One turn sends every row of this set to another row. A few are shown first. Where does it send the rows asked after them?
bof: [ -4.2 -38.9   5.9 -15.1  -2.0   0.6   2.8  -8.1   1.6  21.2  13.0 -24.0
  -4.2   1.8  13.6  -3.0 -11.8  14.8 -11.4  19.2  -1.6]
dodaz: [  7.6 -10.8  -8.8  14.4  -7.2  14.5 -20.2 -20.7  11.2 -16.0   3.6  -3.4
  16.5  -5.7   9.8   3.1  15.2  25.6 -15.8  -7.2  -2.1]
Mupa: [ -8.0 -26.9  11.4 -20.2   1.0  -2.4   2.2   4.1   9.2  14.3  12.9 -27.1
  -9.6   4.6  14.9   8.3 -14.7  27.6  -8.2  12.5  11.4]
lag: [ 18.4 -11.2   2.5  -8.0  -4.0   8.0  -2.4  23.1 -15.7 -17.0 -10.1 -21.0
  -1.9   8.4 -10.1   7.4   2.6   9.7 -24.7  30.1  -4.7]
Rap: [ 17.2  -8.1  -6.7  -6.8  -8.0   9.9  -1.1  24.2 -18.3 -20.0  -3.4 -13.7
  -4.1  12.4  -5.3   8.3   1.1   1.3 -25.8  28.4 -11.8]
Duk: [ 14.3  -8.0 -10.5  17.9  -9.2   6.6 -17.5 -19.7  13.7 -12.6 -13.5  -2.7
  17.8  -8.2   5.4  -1.3  18.4  11.1 -14.0 -15.8  -4.4]
pepas: [  7.0 -17.6   5.7  19.3 -16.9  12.8  -7.4 -13.9  20.4   8.7  -0.5  -4.6
   8.3  -4.4   2.3 -20.8  27.2  17.2 -16.5 -15.2  -6.4]
pufi: [  6.5 -13.5   6.3  -3.2   5.5  22.9 -20.1  -7.0  -3.5  14.7   6.0   7.7
   6.5  24.9   6.9  -3.6   9.2   1.8  17.2   1.1  38.4]
nisi: [  3.2  -7.1  -2.4  22.7 -18.9  18.8  -8.5  -6.1  13.6   5.6   5.7  -1.2
   6.7  -7.1  -1.8 -11.5  21.2  29.8 -20.7 -12.8 -14.7]
Gef: [  6.8   5.9 -10.2  -7.1 -11.0  -4.2 -33.1  29.2 -16.9   6.3 -25.0 -10.4
  -0.9  20.1  -4.7  11.4  -0.1   4.9   7.7 -14.9  -6.5]
Zodon: [ -4.8 -10.2 -14.3   1.7  -2.6  -5.7  14.9   2.7   5.1  35.3  -6.6   0.9
 -10.2 -15.6  -2.8  12.3 -21.4   7.5   3.8 -17.3  -8.0]
tipu: [  3.6 -14.2  10.2 -13.0  -0.2  13.4 -19.9   4.1  -0.7  14.3   0.8 -10.4
  -0.8  29.0   4.6  -1.2  12.5   2.9  15.7 -12.1  41.4]
let: [ 19.5  -2.2  -2.2  11.8   3.8  19.0  25.0  15.0   0.5   7.9  -3.3  15.2
 -10.5  -5.6 -21.1  10.1   4.5  -8.7 -12.4   2.1  25.3]
Rer: [ -5.4   4.0 -12.8   1.8  -6.6  -1.2  17.9  20.5   9.1  27.2  -8.8  -4.1
 -17.4  -7.3  -8.2  16.8 -20.3  16.8  -0.4 -21.2   0.8]
kivu: [ 17.2 -11.4  -5.7  -2.7 -11.6  12.2  -7.2  23.3 -19.0 -10.1 -12.1 -13.3
  -3.2  19.3  -9.7   5.1   4.0  -1.2 -30.4  28.8  -9.0]
Gigon: [ -6.5 -30.1   8.2 -20.8  -0.5  -0.2   2.2   5.4   4.8   9.8  25.2 -21.7
 -11.6   6.9  17.6   5.3 -10.8  17.6 -11.4  16.1   7.5]
nin: [ -5.0 -37.9   7.9 -20.6  -2.3  -1.7  -2.5   1.2   0.7  16.4  15.9 -26.6
 -10.6   8.6  13.8   6.0 -10.1  12.6 -18.9  18.5   6.4]
gupu: [ -7.7  -0.7 -12.6  -0.5  -7.6  -6.4  14.9  21.2   7.0  30.4   2.8   2.0
 -19.3  -8.1   0.0  12.4 -19.1   8.8   1.1 -21.4  -5.5]
Mab: [  6.4 -13.6  10.4  -6.2   5.7  16.4 -17.5   2.0   3.7  17.3   7.7   5.3
  -1.2  26.3   8.2   0.5   8.8  -1.8   9.2  -2.5  46.3]
bot: [  9.1 -14.6  -3.3  17.2 -13.8   1.5 -15.4 -17.8  20.9   4.0 -13.2  -5.6
  12.2  -6.4   6.8 -12.8  20.6  10.1  -9.7 -23.9  -4.8]
topen: [ -1.7  -5.8  -8.1  16.7 -14.0  16.7 -20.7 -13.5  11.5  -0.2  10.4  -2.2
  10.0  -5.8   8.4   0.1  13.8  35.7 -15.4 -13.2 -11.4]
Kava: [  1.7   6.1 -13.5  -0.8 -11.7   0.7 -37.7  24.8 -12.6  16.9 -19.1   2.2
  -1.8  28.9   3.4   9.9  -3.9   0.4   5.1 -13.1   0.6]
Kop: [  4.1   5.7 -15.6  -7.5 -11.4  -5.6 -33.4  25.5 -14.6   6.1 -16.0  -3.9
  -1.9  25.3   6.2  10.1  -4.6  -3.0   8.8 -14.4  -6.4]
godi: [  6.3 -14.3   9.5 -12.2   2.2  11.7 -15.8   3.2   3.2  10.3   7.2  -1.5
  -1.7  30.7  11.6  -4.4  12.1  -8.2  13.4  -6.9  40.7]
sege: [ 14.8 -14.9  -5.8   0.9 -11.9  14.1  -4.9  15.8 -21.1  -4.9 -11.3 -12.0
   1.7  14.7  -8.1  -2.3   2.7   5.1 -24.3  33.0 -20.4]
vubod: [  1.4   4.5 -14.1   1.5 -12.1   6.8 -39.1  17.4 -19.2  16.6 -16.3   3.1
   4.7  26.5   3.9   3.3  -2.8   7.9  10.1  -5.7  -9.5]
laza: [ 20.0  -2.5  -7.4  13.9   4.5  23.3  24.4   0.9  -2.6   7.6  -5.8  19.0
  -1.4  -5.7 -19.0   5.4   4.0  -6.8  -1.5   2.8  23.1]
Dif: [ -6.1  -9.2 -13.2  -2.4  -3.8 -11.1   9.4  15.4   3.5  34.0  -2.0  -2.9
 -18.5 -13.8  -3.1  19.9 -21.5   8.0  -3.9 -18.7  -5.2]
tovus: [ 18.5   0.0  -2.6   8.5  -2.6  19.5  29.7  17.3   1.6   3.3  -0.7  12.0
 -11.2   3.3 -17.7  -0.1   9.3 -13.3  -8.0   0.0  24.0]
sideg: [ 17.7  -0.9   0.8   7.9  -2.7  26.1  27.4  13.3   1.9   3.7  -7.3   3.0
  -9.2   6.5 -23.4   3.8  11.7  -2.7  -9.5   0.0  32.1]

pufi turns into laza
pepas turns into nisi
tovus turns into gupu
And these:
nin turns into kivu
Rer turns into Mupa

One turn sends every row of this set to another row. A few are shown first. Where does it send the rows asked after them?
Zofub: [ -7.3 -14.9 -24.8  30.1 -23.5  -8.8  12.7 -12.0  -8.7  -9.4 -16.4  -1.2
  -8.4 -22.5  -0.7  20.2]
saf: [ -4.3 -21.1  10.1   0.4  -4.6 -13.5  21.3 -10.0   9.6   4.7   4.9  -7.9
  30.3 -20.5  -7.1  28.4]
Bero: [ -4.3  -0.3 -25.8  20.2 -26.5 -21.7  15.0 -11.4 -15.6 -12.3 -19.3  -0.4
  -7.9 -13.3  -1.6  14.5]
dilod: [-18.9   4.3 -20.7  -8.5 -12.1 -24.8  23.5 -18.6 -21.3   5.4  22.0   4.2
  -6.4 -26.9  -4.1 -12.9]
bure: [ 15.3 -23.3   4.5   7.7 -10.9 -12.7  10.4  13.8  14.4   0.9   7.6   5.6
  21.3 -20.3  10.1 -12.7]
melom: [-11.9 -11.7 -23.1   2.7  -5.4 -29.8  19.7   1.5  -9.8  17.3 -15.9  -4.0
 -27.5 -25.8  -4.9   9.2]
Bolo: [-17.7 -24.9 -46.0  -0.8   6.6   3.2   4.2   7.1 -11.3 -10.3   1.5   3.8
  11.9 -46.0   0.2   6.3]
tufo: [ -4.7  -7.4   4.9 -13.5  15.8 -20.4  20.2  10.0 -20.6  -4.3  26.2   6.5
  -1.9 -13.1  -6.1   4.3]
reb: [-20.6   3.2 -24.3  -5.2  14.1  -5.4  -1.1 -13.6 -21.9  27.6   9.6 -15.9
   8.7 -19.0  10.2  -3.6]
Nida: [-23.2 -15.3  13.2  -5.5  -1.8 -11.5  14.0  -4.9   4.6   2.4   2.6  -8.1
  25.3 -35.6  11.5  29.7]
dizev: [-20.3 -29.7  -4.4   0.5  -6.2 -25.9 -14.3  -4.5  -8.9  12.0 -12.3  -5.3
   5.3 -32.8  12.9 -24.3]
betuv: [-23.5  -3.4   1.6 -12.3 -10.7 -23.5  21.9   7.4   1.5   3.4  -0.7   5.1
  28.2 -27.0   0.5  29.6]
Nare: [  0.2  -7.9 -12.6  16.1 -22.3   4.9  40.7  -3.7  -3.0  11.3  -1.7  -7.3
 -18.6 -20.8  -9.4   1.6]
visar: [ -1.2 -25.8 -20.8   3.5   5.4  25.8   3.9  -1.3 -12.5 -17.0   1.3 -17.3
  20.9 -29.6   2.4  -9.4]
toli: [ 10.9  -8.1 -38.5  -7.6  -1.9  -0.9  16.6  -1.4 -16.6 -15.6   6.8  -4.9
  21.8 -13.9 -15.4 -10.3]
Desum: [ -0.3   3.3   2.4  -4.3 -15.1 -14.9  19.9  -0.9 -13.1   8.7 -21.5 -20.3
 -14.4 -13.2  10.6 -14.3]
Zelis: [-20.9  -5.1  -5.8  15.0 -11.4  -9.4   0.7  -8.7 -27.2 -14.2 -26.0 -12.2
 -13.7 -18.8  10.3  14.9]
ged: [-14.1 -22.3 -32.1  14.3   3.9  -4.2  -7.0   1.2  -4.5  36.5  -5.8  -4.0
  19.9 -14.2  -4.1  -3.2]
pof: [-27.6 -26.7 -13.4  13.5   8.6  -6.1   1.0   3.6 -19.5  -7.3  31.5  -2.1
   1.7 -24.1 -20.1  14.5]
fuvug: [-19.8 -27.0   3.4  14.8  -8.5   4.5  13.4  10.5  -8.9  12.5 -25.1 -12.2
 -20.2 -28.0   4.5   0.3]
ket: [-12.5   9.7 -31.8   4.4 -16.4   4.2  12.7   2.1  -6.1  26.7   3.3  -2.8
  25.2 -15.7  10.4 -13.1]
rumol: [-12.1 -18.5 -12.7   5.3  -8.7 -30.7 -24.2   9.0  -0.6  -4.7   1.0  -8.0
  22.7 -26.6  13.5 -10.5]
rane: [ -5.6 -21.5  -2.9   0.5  -7.8 -23.6   3.0  29.9   9.3   3.0  -0.8  17.5
  15.3 -31.2  14.9  -5.3]
fon: [-26.5  -5.7 -15.2   8.5   3.9  22.4  11.1   6.0 -24.5  25.8   9.1  -6.9
  14.0  -7.1 -10.1  -2.6]
Muz: [-24.7 -34.6 -13.3  15.6  -1.8  -1.7  17.5  -8.0 -18.0  10.9  17.9   7.7
  -8.2 -24.7 -27.7  -1.3]
Sav: [-12.7  -7.2 -29.7 -19.5   7.5  -9.2  -3.4  15.1 -27.1 -16.4 -12.0  -4.8
  17.7 -22.9   2.8 -11.4]
posi: [-16.2   8.3 -16.1  -4.0  -3.8 -16.6  11.6  -6.3 -20.8 -13.7  39.5  -5.8
   6.0 -20.8  -3.6   1.2]
zukef: [-13.5 -19.5   7.1   0.1  14.6   0.0  20.2   5.5  -9.9  -2.7  33.2   5.0
  -6.1 -33.5   3.9  11.3]
sila: [-14.5 -13.9   5.8   7.9 -29.8   6.5  14.4   6.2 -10.5   2.4  -4.6  -1.1
  16.3 -15.5   1.4 -34.0]
Ronob: [-11.4 -14.6  -3.7  15.9 -27.7   3.2  -2.7  18.6   1.8 -12.6   9.1  -4.5
  31.8 -16.3   2.5 -16.3]
Pagub: [-13.2  -8.1  17.0 -10.8  -5.7 -16.5  20.9   4.1  -5.1   0.9  -2.2  -5.5
  31.5  -8.6  -9.8  22.5]
seb: [ -9.5  -4.1   0.8  18.9 -16.6   1.2   9.3 -12.3 -27.7 -17.9 -20.0 -16.2
  -8.6  -9.6   4.9   9.1]

Bero turns into seb
melom turns into Desum
And these:
reb turns into ket
betuv turns into Pagub
tufo turns into bure
Muz turns into dizev
visar turns into Bolo
Ronob turns into pof

